One turn sends every row of this set to another row. A few are shown first. Where does it send the rows asked after them?
J_895: [ 3.28 -0.39  1.40  1.20 -0.82  1.28  1.58  2.79 -2.37  1.01 -2.97  0.82
 -0.42 -1.83  2.11 -0.50]
J_673: [-2.78  1.45 -0.32  3.49 -0.05 -0.51  0.85  1.20 -0.92 -0.67 -1.01  1.21
 -1.33  0.39  1.63  0.42]
J_533: [ 2.56 -0.10  3.50  0.85 -0.70  1.19  1.65 -1.56 -0.22  0.75 -0.69  2.04
 -2.10 -1.41 -0.06 -2.47]
J_407: [ 0.05 -1.26 -1.00 -1.63  1.06 -1.74  3.51 -1.60 -0.90  0.74  1.02  0.54
 -0.78  1.28 -0.36  1.72]
J_140: [ 0.06 -0.56  0.35  2.18  0.06  1.66  0.64  4.63  2.49  1.02 -0.60  1.13
 -0.77 -0.77 -0.57 -0.17]
J_958: [ 0.66 -0.83  2.43  1.72  1.15 -0.20 -0.76 -0.50 -1.10 -1.75  1.83 -0.18
 -3.83 -1.96  0.26 -0.31]
J_338: [ 1.05  1.17  2.32 -1.40 -1.46  2.18  2.98 -1.32  1.27  0.61  1.09 -0.74
 -0.42 -0.43  1.57 -1.65]
J_261: [ 0.15  0.15  2.67  1.98  1.76 -0.60  0.02  1.84  0.15  0.67 -0.87  3.55
 -3.48 -1.25  0.14  1.42]
J_63: [ 0.67  0.79  0.62 -0.27  4.04  1.12  2.74  1.90 -1.05  2.25  0.02  0.98
 -0.31  1.21  1.05  0.89]
J_955: [ 1.24 -0.56  0.97 -2.36  0.54 -0.27  0.84  1.09 -0.63 -2.59  2.15  0.06
 -1.87  2.06 -1.71  0.61]
J_701: [ 0.65 -0.35  1.31  1.63 -0.40 -3.33 -0.41  1.80  0.04  2.06 -1.40  0.40
 -0.96  2.35 -0.68  1.38]
J_668: [ 1.02  0.26  2.87 -0.97 -2.99  1.00 -0.83  2.09 -2.01  1.76  1.62  0.86
  0.70 -1.59  1.62 -0.80]
J_713: [ 0.65 -1.93  2.60  3.53  1.17 -1.75 -0.79 -0.33 -1.36 -1.10 -0.24  0.27
  0.02 -0.13  1.44 -0.29]
J_138: [ 2.01  0.17  0.57  0.60  0.42 -1.67  0.93  1.64  3.34  1.73  1.52  1.17
  1.44 -1.81  1.97  0.12]
J_70: [-0.01 -1.89  0.60  0.87 -2.89 -0.04  0.86 -0.90 -1.63 -2.33 -0.34  1.54
 -3.73 -0.53  1.74  0.45]
J_128: [-0.08 -0.36  0.09  3.41  0.26 -0.73 -0.91 -0.27  0.86  2.06 -1.48  1.29
 -2.65  0.46 -0.66 -1.31]
J_997: [ 3.24 -1.58  0.84 -1.22  0.42  0.80  0.11  1.29 -0.47  2.88  1.66  3.14
  0.03  0.91  2.40  1.37]
J_534: [ 1.15 -1.80  2.55  1.72  1.37  2.46  3.90  1.92  1.65  0.37  0.35  1.25
 -0.22 -1.13  1.43 -0.36]
J_433: [ 0.00  0.21  0.21 -2.92 -3.23  0.64  0.58  0.64 -0.51 -0.70  0.40 -0.12
  2.11 -1.64  0.87  0.65]
J_910: [ 0.79 -0.60 -0.02  1.77 -3.49  1.66  0.46  2.20 -0.27 -1.66  1.45 -1.55
 -2.66 -1.27  0.36  0.12]
J_315: [ 2.52 -0.17  1.85  1.20 -1.33 -1.46  0.98  1.29  0.11 -2.03  1.96 -0.10
 -2.48  0.90  0.84 -2.74]
J_801: [ 3.55  1.10 -1.68 -0.08  0.63 -0.30 -0.04 -0.06  0.44  1.34  0.78  1.51
  0.87 -2.61  0.46  2.95]
J_496: [-1.13  0.86 -0.61  2.85 -0.06 -1.23  2.30  0.14  0.69  0.74 -0.15 -1.89
 -0.30  0.50  0.19  3.00]
J_825: [ 0.53  0.69  1.59  1.83 -2.45 -1.27 -0.58  0.72  1.82  3.03  0.08 -0.03
 -0.90 -2.64  1.28  0.82]
J_746: [ 0.62  2.25 -0.94  0.32  1.64 -1.77  1.90 -0.43 -1.06 -0.53 -0.85  1.46
  1.05  1.93 -1.40  1.06]
J_852: [ 1.44  1.65  0.93 -2.46  0.63  0.16  1.14  1.69  1.84 -0.71 -0.69  3.06
 -0.58  1.07  0.58  3.18]
J_906: [ 2.15  1.60 -1.33  2.27 -0.03 -0.98  2.74  2.20  0.25 -0.09 -1.96  0.66
  0.12 -0.40  1.94 -1.99]
J_367: [-0.10 -0.57  0.00 -1.81  0.94 -0.87 -0.39  1.61 -2.98  1.68  0.15 -0.36
 -1.35 -0.30 -1.58  2.92]
J_194: [ 2.28 -0.86 -0.63 -1.96 -3.11  2.06  0.57  0.36 -0.71  1.00  1.91  1.54
 -1.97  1.94  1.74 -0.21]
J_13: [-0.64  2.56  2.91  0.51 -1.71 -1.89  1.87  0.83  1.94  0.42 -0.75  0.39
 -1.24 -0.12  2.71  0.38]
J_532: [ 0.66  2.11 -2.08  0.28  1.06 -0.13 -1.86  1.57 -0.19  2.45  0.65  0.25
 -0.04 -0.01 -1.02 -0.91]
J_542: [ 1.73  0.37  2.26 -3.08 -0.07 -0.28  0.07 -0.31  1.33  0.11  1.33 -0.47
  1.36 -1.00 -0.77 -1.42]
J_579: [ 1.73  1.90  0.85 -0.78  1.04  1.98  0.05  0.94 -1.50  0.06  4.11 -1.02
 -1.28 -0.03  1.74 -0.24]
J_571: [-0.27 -0.29 -1.26  0.78  0.00  0.45 -0.37  1.01 -0.11  1.40 -0.29  1.72
  0.64  0.44 -3.33  2.84]
J_824: [ 1.22  2.26  0.27 -1.43 -1.68  0.29  0.76  2.92  1.84  0.58 -2.83 -0.11
 -0.52 -1.07  2.09  1.45]
J_529: [-1.70  1.65 -2.43 -0.64 -0.50  0.30  1.44  1.17  1.21  0.33  0.39  1.90
  0.11  2.43  0.70 -0.23]
J_125: [-0.83  0.53  2.84  1.71 -1.98  2.41  1.68  1.22 -2.29 -0.80  0.57  1.99
 -0.53 -2.89  1.44  0.38]
J_651: [ 2.04  1.91 -0.09 -1.49  1.41  3.24  2.00  0.40 -0.71  1.02  0.22 -0.59
 -0.91 -0.10  2.82  2.55]
J_602: [-0.74 -1.90  1.44  2.31 -1.20  1.49  0.34 -0.65  0.22 -1.48 -2.97 -0.79
 -1.83  0.42  0.78  1.46]
J_531: [ 0.62 -1.61 -0.33 -1.51 -0.90  0.33 -0.82 -1.31 -2.51 -0.70 -0.92 -2.11
 -1.64 -1.07  0.12 -1.01]
J_324: [ 2.82 -1.51  0.99  1.31 -0.11  1.84  2.53  1.08 -2.16 -2.00 -0.69 -0.21
 -1.01  0.19  3.99  0.87]
J_586: [ 3.33 -3.56  2.51  1.40  1.04  2.60  0.09  1.73 -0.11  0.14  0.54  0.10
 -2.01 -0.15  1.43  0.56]
J_688: [-1.84 -2.92  1.45 -1.29  0.28 -0.26  0.32  0.07 -0.87 -2.00  2.27  0.32
 -0.46  0.45  0.77 -0.77]
J_832: [ 1.50  0.54  1.33 -0.51  1.34  1.26  1.63 -0.61 -2.20 -2.69  2.23  1.98
  1.40 -0.05 -0.31  1.65]
J_47: [ 1.43 -1.40 -1.79  0.07  0.43  1.63  2.01  1.54 -1.76  3.87 -1.32  1.95
 -0.16  0.41  1.01  1.61]
J_663: [ 2.28 -1.37 -2.36 -0.58 -1.82 -0.13  0.26 -0.15 -2.37 -1.31  2.12 -0.66
 -0.62 -0.59 -1.18  1.40]
J_788: [ 0.65  0.70 -0.84  2.83 -0.15 -0.37  2.63 -1.01 -0.47  0.27 -1.74  2.43
 -2.66 -2.32  1.78  1.69]
J_592: [ 3.29 -1.02  0.48 -1.30 -1.03  2.43 -0.24 -1.10 -1.66 -0.41 -0.61  1.87
 -0.49  0.03 -2.26  1.54]

J_997 goes to J_338
J_701 goes to J_407
Now these:
J_958 goes to J_673
J_194 goes to J_533
J_586 goes to J_13
J_592 goes to J_315

